Where one turn sends some rows of the set: a few examples, then the rows asked:
L: [9 -19 -6 17 5 -5 2 -17 0 1 -9 -39 -22 4 -14 -31 -23 -17]
N: [-46 -14 25 -9 -5 -9 -20 1 -16 16 28 -9 -9 -8 8 12 10 0]
E: [7 -12 13 11 -34 8 -9 -19 55 13 24 7 9 22 -7 -10 -26 -4]
H: [-15 -4 22 -4 -12 -2 -8 -43 14 -21 -27 -8 -7 29 7 8 -10 12]
X: [39 5 2 -12 -20 -2 5 10 0 -22 6 35 5 38 25 5 -4 -11]
G: [-23 -6 -5 8 -2 -38 -22 5 -3 13 18 21 21 29 7 -20 29 4]
C: [-3 -1 17 47 26 24 7 -14 17 36 4 6 0 21 -8 -13 6 -10]
Y: [15 -14 13 14 -7 19 20 19 -10 -27 28 3 -20 -28 -14 12 9 12]
P: [-17 -16 37 10 7 11 -35 36 -12 -7 3 -3 11 40 11 -4 12 0]
V: [43 -4 -6 -10 -17 13 0 18 -8 -19 13 36 -8 35 9 11 -6 -11]
K: [-20 -36 -22 17 -41 23 3 -12 -3 7 29 -14 -10 31 5 -29 2 13]
T: [-8 21 17 25 -9 31 23 -25 6 -29 22 -2 -6 25 25 -31 8 -13]
M: [33 -8 0 16 12 -33 11 -9 10 16 38 4 5 -20 8 14 -9 13]
Q: [37 -15 -10 17 10 -35 8 -16 0 0 32 10 5 -8 21 20 -10 10]
U: [14 -15 4 3 -11 28 17 33 -14 -29 22 -9 -25 -20 -7 1 8 5]
Z: [5 -15 10 -8 0 35 -32 6 -3 28 30 -4 -4 31 2 -17 -26 31]
S: [-18 -21 -23 17 7 -10 -12 -1 6 -20 -27 2 8 5 31 -25 -3 17]
F: [-24 2 45 10 -16 6 23 -20 -16 20 4 33 6 -6 3 -16 4 2]

U goes to M
H goes to K
S goes to Z
Where do these go?
E goes to T
Q goes to V
G goes to P

Where one turn sends some rows of the set: a few examples, then the rows asked:
nogot: [2 -31 -11 -19 11 -20 -1 -20 15 -11 -31 -5 -5 -3]
Latoz: [-3 12 -1 -18 -4 21 26 -10 4 -39 9 8 12 11]
ves: [6 2 -2 5 2 -37 -16 -4 -20 -23 -26 -6 -14 -12]
sadi: [7 -9 -20 -12 18 -10 -37 -12 6 -17 2 -8 -30 13]
Luz: [12 1 12 8 23 19 19 1 -2 51 -5 -9 1 -19]
sezip: [9 27 23 24 20 2 13 19 24 19 9 0 -15 -23]
Vemu: [-8 23 -25 3 -3 -25 -10 -21 1 -29 6 -20 -15 -2]
riv: [8 -36 -18 -17 9 -11 12 -23 7 13 -9 -18 0 22]
ledi: [19 11 24 33 31 12 -1 20 8 5 26 -31 27 -21]
keva: [8 17 29 -5 3 28 26 13 13 19 11 16 19 -9]
sefod: [12 7 28 16 32 30 7 14 -14 16 22 -25 36 -4]
pige: [23 3 15 29 34 18 -4 17 -3 20 20 -34 29 -16]
bot: [3 -12 -6 -6 -27 3 -32 -3 10 -40 7 -9 0 -11]
nuri: [15 12 21 27 36 21 -4 12 -3 15 24 -33 36 -12]
buzu: [3 5 8 -13 -15 -22 -9 -1 -17 -37 -19 10 9 -2]
tili: [4 -32 -17 -14 -22 12 -29 -17 -8 -13 -5 -17 8 -10]
Mitar: [4 -13 1 -20 -9 -11 15 -5 30 -25 8 5 8 28]
kef: [7 -12 -10 9 13 -35 2 -6 31 -13 0 -18 -26 13]
teke: [-1 2 -10 41 17 -2 -15 -17 0 24 1 18 -9 -24]
ras: [-4 16 6 31 -4 5 -8 -3 15 -5 16 40 8 -15]
duk: [14 16 23 27 33 20 -4 14 0 9 27 -30 35 -12]
tid: [23 4 21 17 25 27 2 18 -4 13 24 -24 44 -10]
zup: [4 -20 -19 7 -11 -7 -39 -11 2 -19 -3 -27 -18 -21]
nim: [4 -10 12 -5 6 -23 -22 -4 11 -18 -26 -23 -33 8]
mamu: [0 -23 -3 -25 1 -16 2 -14 22 -27 -23 7 6 4]
geno: [10 21 31 24 31 20 3 23 -1 1 29 -22 26 -8]
fef: [1 -8 23 -25 -13 -6 -12 0 14 -32 -18 -4 -7 19]
togaf: [-2 -10 -5 14 -1 22 -3 -21 -9 24 2 32 24 -10]
Mim: [14 6 6 20 29 21 0 -3 -3 53 2 -10 14 -4]
ref: [6 -14 -5 -14 -5 -19 -8 -14 -35 -9 -32 -3 8 -4]
zuz: [11 21 23 6 8 29 6 10 11 22 17 15 35 6]
Laga: [18 4 28 18 24 26 7 18 2 6 27 -23 43 -13]
Linin: [19 -4 18 26 34 21 2 11 -5 22 19 -34 33 -19]
Nus: [2 -17 -6 -11 11 -28 -4 -11 28 -27 -24 0 -12 -4]
mok: [7 -21 -21 -30 9 6 -29 -19 -6 -11 -1 -3 -9 21]
sazis: [14 13 23 23 31 23 -2 13 -2 12 27 -29 41 -10]
Pefeb: [6 -3 -11 -25 3 -1 -30 -7 10 -34 9 7 -12 22]
Fal: [13 34 18 36 25 3 -6 16 24 20 15 -1 0 -8]
Teruf: [3 -30 9 -27 0 -3 -11 -15 -7 -2 -32 -19 -8 17]
dizo: [12 12 24 29 40 17 1 15 -10 18 21 -35 17 -12]
Nog: [-10 15 -19 -22 -18 -4 0 -25 -6 -30 10 -7 14 9]
rerel: [22 14 23 30 27 17 -2 24 7 4 27 -25 32 -15]
miret: [1 20 -13 21 23 -12 9 -9 11 -28 2 -18 -35 -11]
vika: [2 -14 -25 -9 21 16 20 -31 -23 9 -14 -21 -6 0]
Zap: [-8 1 -33 -12 -2 -9 -5 -36 -20 -4 -4 -25 -1 2]

Laga goes to Linin
sazis goes to nuri
miret goes to Latoz
Where do these go?
dizo goes to geno
sezip goes to keva
tid goes to pige
Zap goes to Vemu
fef goes to Teruf
zup goes to bot
zuz goes to Mim
mok goes to sadi
ras goes to togaf
riv goes to kef
ref goes to ves
mamu goes to nogot

